In the rows, zero is written as 128.
One turn sends every row of this set to another row. A few are shown first. Where does it send the rows asked after them?
Z812: [140 138 121 126 136 106 114 120 119 120 117 160 133 119 121 102 103 125
 122 102 125 134 126 136 129 122 111 124 139 157 165 116 132 104 123 132
 147 102 141 108 197  91 132 120 135]
Z841: [136 136 121 102 106 145 102 155 106 141 139 120 164 117 152 113 127 111
 146 137 114 151 124 137 117 164 150 147 136 104 131 108 109 142 108 105
 122 114 131 136  82  89 121  98 132]
Z110: [108 124 143 140 133 134 142 109 113 113 127 136 128 138 131 141 103 109
 134 123 171 124 156  87  95 152 153  90 111 118 113 164 144 144 181 142
 136 137 121 129 124 131 135  76 115]
Z935: [143 121 111 129 151 100 122  97 113 120 114 139 135 125 119 113  87 121
 124  93 120 130 106 130 126 115 121 124 148 142 157 123 142 109 123 146
 150 105 135 116 191 102 121 118 136]
Z189: [137 124 114 100 106 149 127 149  97 139 142 110 163 128 153 121 126 116
 130 143 114 161 114 144 129 163 163 139 133 102 135 107 118 137 106 111
 125 112 130 134  92  92 121 102 121]
Z970: [101 130 140 138 111 138 139 104 134 112 131 153 130 132 133 144 108 113
 133 135 158 117 168  90 105 148 145  88  96 122 135 172 144 139 186 136
 130 141 120 125 109 121 131 101 103]
Z969: [160 165 146 117 139 122 108  97  89 159 107 129 103 155 133 120 116 162
 141 149 107 122 149 112  93 127 137 147 100 115 149 115 148 105 142 121
 117 125 116 129 119 143 135 159 132]
Z94: [128 137 107  93 108 150 131 144 118 137 142 114 160 120 155 124 121 124
 147 161 111 152 116 131 130 147 152 136 122 105 153 101 112 137 110 106
 110 124 132 140  76  96 119 108 136]
Z639: [112 119 144 143 117 130 146 121 133 115 134 144 128 139 130 138  98 113
 123 134 158 125 165  99 101 173 154  99 114 135 112 166 154 145 179 140
 125 138 110 113 119 118 127  93 102]
Z180: [150 151 163 118 125 130 106  91 107 158  97 114  99 154 135 113 119 152
 157 132 131 121 156 129  80 125 137 139 106 114 161 143 159 119 135 135
 130 127 102 134 101 127 125 161 136]
Z30: [139 124 107 132 133 120 132 109 120 130 115 153 133 118 109 112  96 121
 125 109 116 135 120 139 132 127 122 122 132 154 161 118 154  99 122 147
 144  95 137 102 197 100 122 115 128]
Z902: [165 156 162 105 124 145 103  92 109 165 109 104 103 147 149 129 127 161
 149 137 136 106 146 103 100 127 146 146 102 121 151 116 156 119 141 137
 111 113 127 131 109 118 136 151 134]
Z454: [139 129 109 124 134 107 127 100 128 126 116 161 144 113 114 121  91 126
 135 108 105 124 115 123 138 107 120 120 135 146 173 122 142  99 126 138
 142 110 140 115 181  99 113 138 129]
Z945: [114 130 149 137 110 134 130 131 126 109 122 161 120 136 123 133 103 111
 127 129 163 127 172  95  93 160 140  96 118 139 108 163 128 139 184 141
 126 143 114 116 117 120 130  91 115]
Z547: [128 128 112  98 135 142 127 148 103 139 140 101 161 134 157 118 115 119
 149 142 118 152 107 136 114 160 158 144 133  98 137  98 112 143 109 118
 122 115 121 136  83 100 121  85 148]

Z935 turns into Z110
Z94 turns into Z454
Now find these:
Z969 turns into Z180
Z30 turns into Z639
Z945 turns into Z841

One turn sends every row of this set to another row. A few are shown first. Where does it send the rows asked after them?
Z401: [125 128 119 138 150 127 124 152 133 177 114 153 111 147]
Z962: [120 119 136 124 115 129 112 130 120 128 158 135 147  80]
Z718: [140 133 145  99 128 130 130 114 132  93 154 142 152 126]
Z99: [125 103 126 151 103 144 114 141 115 140 105  97 111 137]
Z212: [127 132 139 108 132 145 136 115 107  93 156 140 156 126]
Z312: [128 108 119 124 120 141 112 131 126 109 159 131 152  90]
Z697: [127 135 115 126 156 126 127 161 132 168 125 156 104 147]
Z5: [129 141 123 132 156 118 124 155 127 168 108 150 115 151]
Z584: [117 100 126 160 120 137 118 139 123 142 108  93 116 139]
Z817: [130 108 121 155 119 139 108 141 112 144 102  99 108 130]
Z662: [133 140 124 116 145 133 114 108 142 129 158 164 130  97]
Z579: [119 115 132 109 127 147 110 134 140 141 173 123 149 100]
Z570: [131 162 123 117  99 121 140 145 120 116 123 117 111 170]
Z417: [111 139 115 143 157 123 128 150 139 170 117 147 118 152]
Z497: [117 161 129 134 108 116 141 134 130 122 115 112 125 175]
Z706: [135 161 119 129 102 114 137 145 118 120 110 113 126 170]
Z277: [147 132 124 122 141 120 135  99 136 132 163 161 132 107]
Z679: [138 143 118 107 134 137 127 108 152 138 180 141 135 120]
Z569: [130 128 138  99 127 157 125 108 132 107 169 117 146 131]
Z740: [132  96 126 144 114 142 112 147 116 139 114  99  98 129]
Z163: [128 162 123 122 103 122 143 142 124 126 114 125 124 179]

Z401 turns into Z99
Z817 turns into Z706
Now find these:
Z212 turns into Z277
Z569 turns into Z679
Z718 turns into Z662
Z570 turns into Z697
Z417 turns into Z584

One turn sends every row of this set to another row. A few are shown first. Where does it send the rows asked after them?
Z400: [131 148 140 139 122 172 136 171 164 126  81 100  94 121 132 151 112]
Z511: [142 146 117 136 126 154 176 178 167 148  92  91 126 181 146 178 107]
Z42: [139 111 113 150 136 139 122 172 149 148 108  67 115 144 108 138 144]
Z298: [123 149 141 144 162 163 115 156 163 126  80 161 150 140 127 175 116]
Z327: [125 169 148 151 163 168 123 159 176 135  82 152 153 132 123 156 110]
Z352: [130 114 130 158 155 132 110 131 162 160  92 117 163 162 101 161 149]
Z787: [128 158 143 146 162 166 154 165 185 133  96 131 107 124 145 164 103]
Z171: [131 134 136 138 176 147 128 125 167 162  94 153 157 160 115 172 126]
Z556: [136 175 134 161 145 137 132 160 173 141  67 139 158 149 132 163  99]
Z605: [115 111 126 153 151 140 125 134 153 181 124  85 140 171 108 145 135]
Z344: [106 110 117 132 176 151 129 161 147 179 121  75 156 167 110 143 133]
Z591: [143 132 115 127 149 159 144 182 149 144 117  81  90 137 125 138 119]
Z521: [129 125 128 153 144 152 124 160 143 156 101  61 119 148 102 120 145]
Z69: [125 128 138 147 151 136 101 134 161 154 112 120 176 166 106 135 132]
Z630: [124 131 128 141 136 166 142 175 145 154 119  69  89 140 132 144 116]
Z61: [121 163 142 139 150 178 140 173 167 140 106 135 114 130 149 170  91]
Z538: [112 143 140 152 165 152 124 131 175 166 110 149 164 160 123 169 110]
Z461: [104 124 127 127 162 181 151 179 143 156  91  70  96 143 129 157 119]
Z978: [117 151 145 144 171 165 156 180 180 153  74 123 116 139 150 180 101]
Z22: [133 159 134 122 168 175 139 172 160 129 100 147 114 134 139 165  98]
Z971: [132 133 134 151 149 164 162 187 162 129  53  73 137 167 120 157 150]
Z336: [119 135 109 135 132 159 123 157 119 145  92  63 132 154 101 132 125]
Z33: [119 139 136 150 185 137 134 163 186 176 105 129 175 163 133 166 115]
Z663: [131 155 108 125 141 156 160 178 172 142 111 120 163 185 138 173  94]
Z653: [110 132 107 118 147 163 151 149 147 146 106 111 164 204 118 168 110]
Z582: [124 126 131 134 147 175 151 157 147 145 107  70  90 128 126 147 130]
Z558: [127 175 139 131 157 167 140 175 167 141  71 149 145 157 134 164  92]
Z198: [129 146 114 152 149 128 112 147 150 159 101 105 189 169 104 139 121]
Z855: [121 132 137 159 163 142 112 130 165 164  94 116 172 161  94 138 141]
Z105: [113 162 129 146 157 175 153 199 156 123  85 114 118 139 146 172  98]
Z98: [140 155 127 146 156 160 158 207 183 122  71 100 161 156 129 156 130]
Z963: [118 146 120 134 172 167 140 187 169 121  83 112 189 173 109 150 133]
Z262: [134 162 140 143 143 178 136 189 153 127  88  95 101 119 131 138 113]
Z331: [141 107 118 144 158 132 133 137 157 177 114  87 132 163 102 144 147]
Z819: [125 165 127 144 128 168 143 170 142 128  57  98 104 135 129 156 102]
Z162: [111 124 126 137 165 170 145 166 147 128  64  87 164 184 101 149 153]
Z887: [110 152 137 158 175 153 136 158 165 148  86 145 178 164 130 182 113]
Z578: [123 143 142 152 182 141 129 140 182 153 119 145 166 155 127 153 117]
Z742: [127 141 132 140 160 141 127 137 162 176  82 125 183 183 105 156 124]
Z392: [119 110 129 139 169 151 126 131 145 164 130  85 148 160 108 136 143]
Z453: [133 147 125 134 144 169 126 196 150 114  98 109 102 122 134 152 110]
Z50: [114 114 119 161 161 138 133 146 149 172 102  83 172 175 105 161 144]
Z911: [125 115 130 134 128 160 116 147 136 146 104  67 122 147 105 130 141]
Z598: [131 122 113 134 139 146 137 160 144 175  93  61 137 173  98 134 135]
Z910: [117 126 110 150 143 159 151 188 140 148 103  51 113 150 118 152 129]
Z193: [121 124 117 129 133 160 167 149 143 153  86  84 129 201 126 173 123]
Z826: [130 157 120 125 136 172 150 197 150 141  83  82 100 146 126 141 103]
Z143: [131 161 146 151 146 148 120 159 189 132  88 152 146 140 134 154 103]

Z978 turns into Z556
Z630 turns into Z262
Z22 turns into Z298
Now find these:
Z392 turns into Z911
Z910 turns into Z826
Z98 turns into Z663

One turn sends every row of this set to another row. A few are shown first. Where does it send the rows asked after them?
Z548: [ 95 121 118 124 146 113 185 122 117 122 142 108 105 147 134 150 117 176
 133  96 127 152 135 153  81]
Z9: [ 99 134 111 138  96 152 134 160 135 113 106 108 102 153 148 130 123 144
 137  89 168 136 118 154 128]
Z289: [123 133 111 147 102 120 118 179 140 125 118 162 135 156 150 135 143 157
 125 133 147 118 113 137 140]
Z64: [ 89 134 102 135 108 127 121 136 132  96 113 140 105 145 151  97 115 150
 162 127 145 131 109 154 125]
Z689: [ 90  87 109 123 151 111 169 129 120 136 141 123 102 125 132 151 104 174
 125  90 134 168 124 163  94]
Z625: [163 138 118 148 120 158 149 137 143 143 128 151 136 125 111 164 127 183
 123 143 118 175 131 129 116]
Z796: [115  87 121 126 131 117 123 102 129 129 171 119 124 148 102 132 142 125
 168 142 114 144 130 127 132]
Z383: [152 125 115 144 138 150 142 135 148 151 138 158 134  99 106 165 125 173
 121 124 135 180 125 147 141]
Z870: [ 94 115 127 120 140 121 173 125 130 142 150  98 109 145 132 160 112 170
 125  93 119 165 126 155  81]
Z253: [128  91 113 134 123 136 126 117 118 122 171 123 143 140  95 132 136 149
 182 143 110 133 134 127 129]
Z519: [141 122 110 156 133 154 128 134 136 166 126 145 139 104 116 157 124 175
 124 159 112 169 114 138 136]
Z845: [ 99 136 101 134  98 130 118 138 127  96 120 134 100 132 160 103 122 142
 157 122 155 136 106 153 131]
Z420: [117  89 109 123 120 111 124 117 125 115 153 127 135 143  98 135 143 129
 175 144 114 135 136 113 123]
Z265: [ 98 106 121 107 130 106 163 119 113 155 157 106  98 141 128 154 116 158
 131  99 131 158 122 150  76]
Z410: [153 125 125 154 132 156 142 132 144 162 133 142 140 113 119 167 134 174
 124 151 111 173 120 133 117]
Z810: [134 105 117 129 130 117 107 106 121 140 172 121 123 128  97 141 143 129
 169 133 114 145 131 128 138]
Z133: [152 126 125 142 118 161 163 137 132 151 141 145 149 124 115 166 121 194
 130 150 119 163 123 145 105]
Z261: [112 132 108 138  88 148 145 165 126 117 101 120 103 141 153 139 139 144
 124  98 171 141 123 158 131]
Z775: [ 85 121 120 113 131 114 169 136 135 156 145 108 111 143 132 164 102 173
 113  95 128 167 125 164  96]
Z832: [ 98 114 118 115 135 125 182 130 119 135 167 100 116 150 124 147 117 177
 150  97 135 147 133 148  80]
Z836: [111  81 104 115 125 108 121 116 124 132 164 140 131 128  88 134 125 119
 149 127 127 141 116 122 136]
Z642: [108 140 107 141 100 158 151 162 133 120  91 116 105 148 139 135 135 151
 131  93 166 140 129 157 128]
Z985: [102 131 111 145 106 134 110 135 132  98 119 143 112 147 155 108 122 146
 157 137 151 127 103 155 145]
Z485: [117 134 114 150 100 132 125 179 140 131 109 150 132 146 163 144 137 159
 122 130 160 126 105 144 132]
Z220: [152 118 126 145 128 145 142 128 129 162 126 143 129 109 126 177 126 185
 126 145 112 181 127 159 114]
Z821: [125 134 110 149  95 120 114 174 131 116 123 157 127 143 164 137 140 154
 125 130 148 125 108 145 142]
Z788: [103  86 107 124 132 117 122 109 128 140 170 114 110 149 102 123 139 126
 163 134 131 147 137 134 145]

Z420 turns into Z548
Z642 turns into Z289
Now find these:
Z845 turns into Z261
Z383 turns into Z836
Z220 turns into Z810
Z788 turns into Z775
Z870 turns into Z410
Z253 turns into Z832
Z9 turns into Z485

